One turn moves every row onto another: examples first, then more rows asked
K_275: -.06 -.30  .03 -.14  .13 -.08 -.04 -.06  .39  .01 -.07  .10
K_304:  .14 -.07 -.18 -.13  .03 -.23 -.21  .08  .24  .10 -.23  .24
K_823: -.02 -.23 -.48  .09 -.33 -.12 -.03 -.01 -.01 -.05 -.10 -.11
K_639:  .20 -.24 -.28 -.06 -.09 -.24  .04  .22 -.10 -.20  .24 -.02
K_118: -.09 -.28  .08 -.15  .16 -.08 -.05 -.08  .36  .03 -.02  .08
K_722: -.07  .01  .04  .21 -.10  .05 -.23  .06 -.22 -.06  .21  .01
K_725: -.07 -.12 -.43 -.04 -.17  .00 -.18 -.05  .04  .19 -.30 -.03
K_277: -.03  .05  .17 -.12 -.11 -.06  .17  .21  .15  .04 -.01 -.27
K_130:  .09  .12  .12 -.06 -.12  .19 -.05  .11  .13  .20  .17 -.20
K_500: -.12 -.05 -.10  .15 -.31 -.17 -.03  .23 -.08 -.24 -.05  .00
K_577:  .12 -.22 -.16  .10 -.23  .01  .22  .23  .26  .19 -.07 -.24
K_155: -.22 -.04  .10  .21  .03 -.03 -.20  .21 -.15  .12 -.10  .05
K_224: -.08 -.30  .07 -.13  .15 -.09 -.03 -.04  .37  .01 -.05  .09
K_270:  .09 -.20  .00  .11  .17 -.26 -.15  .21  .16  .15 -.15  .24
K_361:  .26 -.18 -.16  .04 -.01  .26  .11  .02  .24  .23 -.01 -.14
K_933: -.13 -.09 -.17  .12 -.19 -.09 -.09  .27  .02 -.01 -.36  .10
K_358:  .22 -.17 -.25 -.10 -.01 -.11 -.10  .08 -.16 -.10  .37 -.04
K_845:  .16  .11  .13 -.11 -.01  .25 -.01  .05  .15  .13  .10 -.12
K_100: -.04 -.20  .01  .02  .25 -.34 -.18  .05  .07  .30 -.02  .03
K_319:  .07 -.24 -.11  .02 -.10 -.04  .30  .17  .24  .15 -.11 -.28
K_400:  .26 -.25 -.38 -.10 -.08 -.14 -.03  .10 -.10 -.12  .27 -.02
K_708:  .02 -.21 -.48  .01 -.29 -.23  .02  .08 -.04 -.07 -.06 -.12
K_528:  .01 -.06 -.16 -.21  .11 -.32 -.24 -.08  .15  .25 -.09  .02
K_828:  .25 -.09 -.18  .03 -.14  .27  .02  .05  .23  .27  .05 -.16
K_117:  .10 -.24 -.42  .12 -.05  .03 -.16 -.13 -.15  .15  .19 -.10
K_527: -.03  .01  .13  .00 -.21 -.06  .15  .29  .15  .11  .04 -.28
K_913: -.05  .01 -.08  .07 -.25 -.21 -.05  .29 -.13 -.25  .02  .03
K_960: -.16 -.07 -.16  .06  .05  .06 -.30 -.11 -.13  .32 -.04 -.08
K_140: -.07 -.29  .04 -.17  .14 -.07 -.06 -.09  .37  .03 -.04  .08
K_47:  .16 -.16 -.15 -.06 -.04 -.21 -.04  .20 -.17 -.18  .34 -.03
K_307:  .03 -.17 -.34  .16 -.11  .11 -.21 -.19 -.15  .13  .17 -.09
K_706:  .04 -.02 -.01  .17 -.01  .05 -.23  .09 -.24 -.03  .28  .05

K_130 -> K_828
K_100 -> K_528
Where do these go?
K_725 -> K_933
K_722 -> K_307
K_47 -> K_358
K_913 -> K_706
K_140 -> K_275
K_319 -> K_277

One turn moves every row onto another: examples first, then more rows asked
K_593: -.08  .06 -.07 -.04  .16 -.12 -.01 -.19 -.16 -.13 -.03 -.18 -.12  .07 -.06  .03 -.14 -.14 -.09 -.08 -.16  .03 -.14 -.12  .26  .14  .07  .57 -.14 -.23  .03 -.37  .12 -.22  .35 -.20  .01
K_914:  .02  .10  .17 -.16  .21  .09 -.02 -.10 -.01 -.12 -.06 -.29 -.02 -.11 -.21  .00 -.22  .17 -.06 -.10 -.12 -.20 -.01 -.09  .31  .12 -.29  .49 -.23 -.02 -.10 -.34  .16 -.07  .14 -.17  .00
K_264:  .22 -.02 -.01 -.26  .22 -.38 -.09 -.04 -.10  .12 -.11 -.06 -.03 -.13 -.15  .02  .08 -.25 -.13 -.11 -.14 -.04  .23 -.05  .03  .19  .27  .17  .13 -.18 -.15 -.32 -.03  .25  .31  .38 -.20
K_295:  .10  .18  .08  .22 -.24  .14  .16 -.28 -.06 -.04  .38  .12 -.09 -.01  .20  .11 -.09  .02 -.19  .09  .23 -.06  .03 -.26  .13 -.05  .00 -.12  .00  .15 -.10  .09 -.09  .00  .03 -.15 -.10
K_697:  .07  .18  .14  .06  .05  .07 -.04  .24  .39 -.03  .14 -.22 -.21 -.17 -.04 -.13  .05 -.07 -.34 -.29  .10  .20  .17 -.18  .30  .11  .10  .22 -.08 -.12 -.15 -.12  .07  .11  .22 -.02 -.29
K_223:  .06  .13  .07  .26 -.16 -.06 -.05  .03  .02  .16  .12 -.15  .15 -.20  .02  .04  .07 -.19  .05 -.10 -.05  .14 -.10 -.12  .36  .37 -.01  .33 -.16 -.09  .00  .26  .21  .25 -.03 -.11 -.15
K_566:  .09  .24  .14  .07  .02  .08 -.06  .15  .40 -.05  .09 -.20 -.17 -.15 -.03 -.21  .08 -.02 -.28 -.29  .08  .17  .10 -.25  .32  .12  .14  .22 -.09 -.09 -.18 -.13  .08  .07  .30  .06 -.31
K_927:  .20  .20 -.08 -.16 -.18 -.11  .08 -.20 -.08  .04 -.01  .08  .18 -.05  .01 -.16 -.09  .04  .18 -.21  .16 -.12  .16  .00  .00  .07  .05 -.18  .46  .15 -.28  .04 -.04  .17  .08  .07  .24
K_519:  .12  .09  .18  .09 -.20 -.20  .15 -.15  .08 -.03 -.14  .31  .12 -.31  .21 -.01 -.05 -.17 -.14  .09  .17  .05  .22 -.19  .29  .24 -.01 -.21  .20  .14 -.13 -.01  .22  .11 -.15  .11  .08
K_196:  .29  .00  .11 -.25  .13 -.26  .01  .14 -.43  .00 -.20 -.03  .15 -.28 -.16  .15  .04 -.18 -.10 -.11 -.07 -.18  .27 -.32  .33  .19 -.06  .17  .12 -.24  .03 -.31 -.02  .10  .15 -.10 -.09
K_24: -.08 -.02 -.14 -.14 -.18 -.02  .11 -.14 -.05 -.16 -.20  .20  .29 -.26  .01  .03 -.13 -.12  .16  .08  .26 -.44 -.08 -.14  .07  .16 -.09 -.01  .03  .06 -.24 -.31  .11  .11  .27  .12  .29
K_32: -.04  .16  .10  .13 -.44  .09  .17 -.29 -.03  .16  .29  .09 -.06 -.05  .22 -.07  .09  .01 -.16  .00  .24 -.08  .02 -.23  .15  .02  .12 -.16  .17  .08 -.08  .09 -.06  .00  .05 -.18 -.12
K_625:  .14  .14  .02 -.16 -.15 -.13  .03 -.06 -.09 -.20 -.01  .05  .18 -.12  .08 -.02  .01  .00  .24 -.29  .22 -.16  .24 -.03  .04  .12 -.01 -.07  .48  .23 -.38  .14 -.12  .21  .12  .04  .05
K_485:  .12 -.19  .24 -.13  .17  .00 -.07  .21  .21  .07  .10 -.08 -.19 -.27 -.14  .11  .08 -.07 -.38 -.06  .07  .00  .19 -.16  .16  .27 -.03  .20 -.11 -.02 -.20 -.15 -.06  .14 -.17 -.12 -.35
K_561: -.15  .01  .07 -.21 -.30  .05 -.07 -.40 -.07 -.14  .07  .29 -.08 -.02 -.06  .11 -.03  .19  .23  .23 -.05 -.35  .03  .12  .11  .11  .09  .17  .27 -.06 -.14 -.21 -.03 -.17  .07 -.01  .03
K_209:  .06  .10 -.08 -.12  .04 -.23 -.18  .28  .08 -.01  .14  .18  .20 -.43 -.37 -.03 -.04 -.05  .10  .00 -.10  .17  .07  .08  .12  .17 -.01  .03  .10 -.03  .07 -.24  .12  .31  .20  .09  .16
K_695: -.28  .11 -.14 -.01  .18 -.15 -.07  .07 -.22 -.03  .21  .03  .08 -.07 -.22  .02  .05 -.18 -.19  .39  .10 -.30 -.14  .11  .33  .03 -.08  .37 -.07 -.22 -.07  .00  .14  .01  .17  .08 -.07
K_595:  .23  .00  .02 -.24  .21 -.38 -.11  .03 -.15  .11 -.14 -.07  .00 -.15 -.17  .05  .11 -.26 -.15 -.10 -.14 -.11  .30 -.03  .12  .19  .25  .21  .18 -.26 -.13 -.34 -.02  .32  .30  .28 -.11
K_582: -.21 -.05 -.03 -.07 -.29  .08 -.01 -.38  .28 -.12 -.09  .03  .10 -.10  .10  .00 -.09 -.13 -.02  .28  .26 -.12 -.12 -.04  .18 -.05 -.25  .10  .09 -.01 -.10 -.05  .16  .00 -.08 -.14 -.33
K_862: -.10  .06 -.11 -.06  .16 -.19  .05 -.16 -.19 -.17 -.02 -.11 -.15  .04  .01 -.01 -.14 -.20 -.07 -.05 -.15  .04 -.14 -.19  .25  .16  .09  .53 -.09 -.23  .01 -.33  .07 -.30  .37 -.15 -.05
K_374: -.23  .06 -.03 -.22 -.23  .05  .11 -.35  .00 -.06  .09  .22 -.08  .04 -.03 -.03  .09  .03  .16  .20  .13 -.30 -.10  .15  .00  .04  .15  .20  .28  .05 -.24 -.16 -.05 -.22  .02 -.06  .13

K_625 -> K_295
K_485 -> K_914
Where do these go?
K_566 -> K_862
K_519 -> K_582
K_595 -> K_697
K_32 -> K_374
K_223 -> K_695

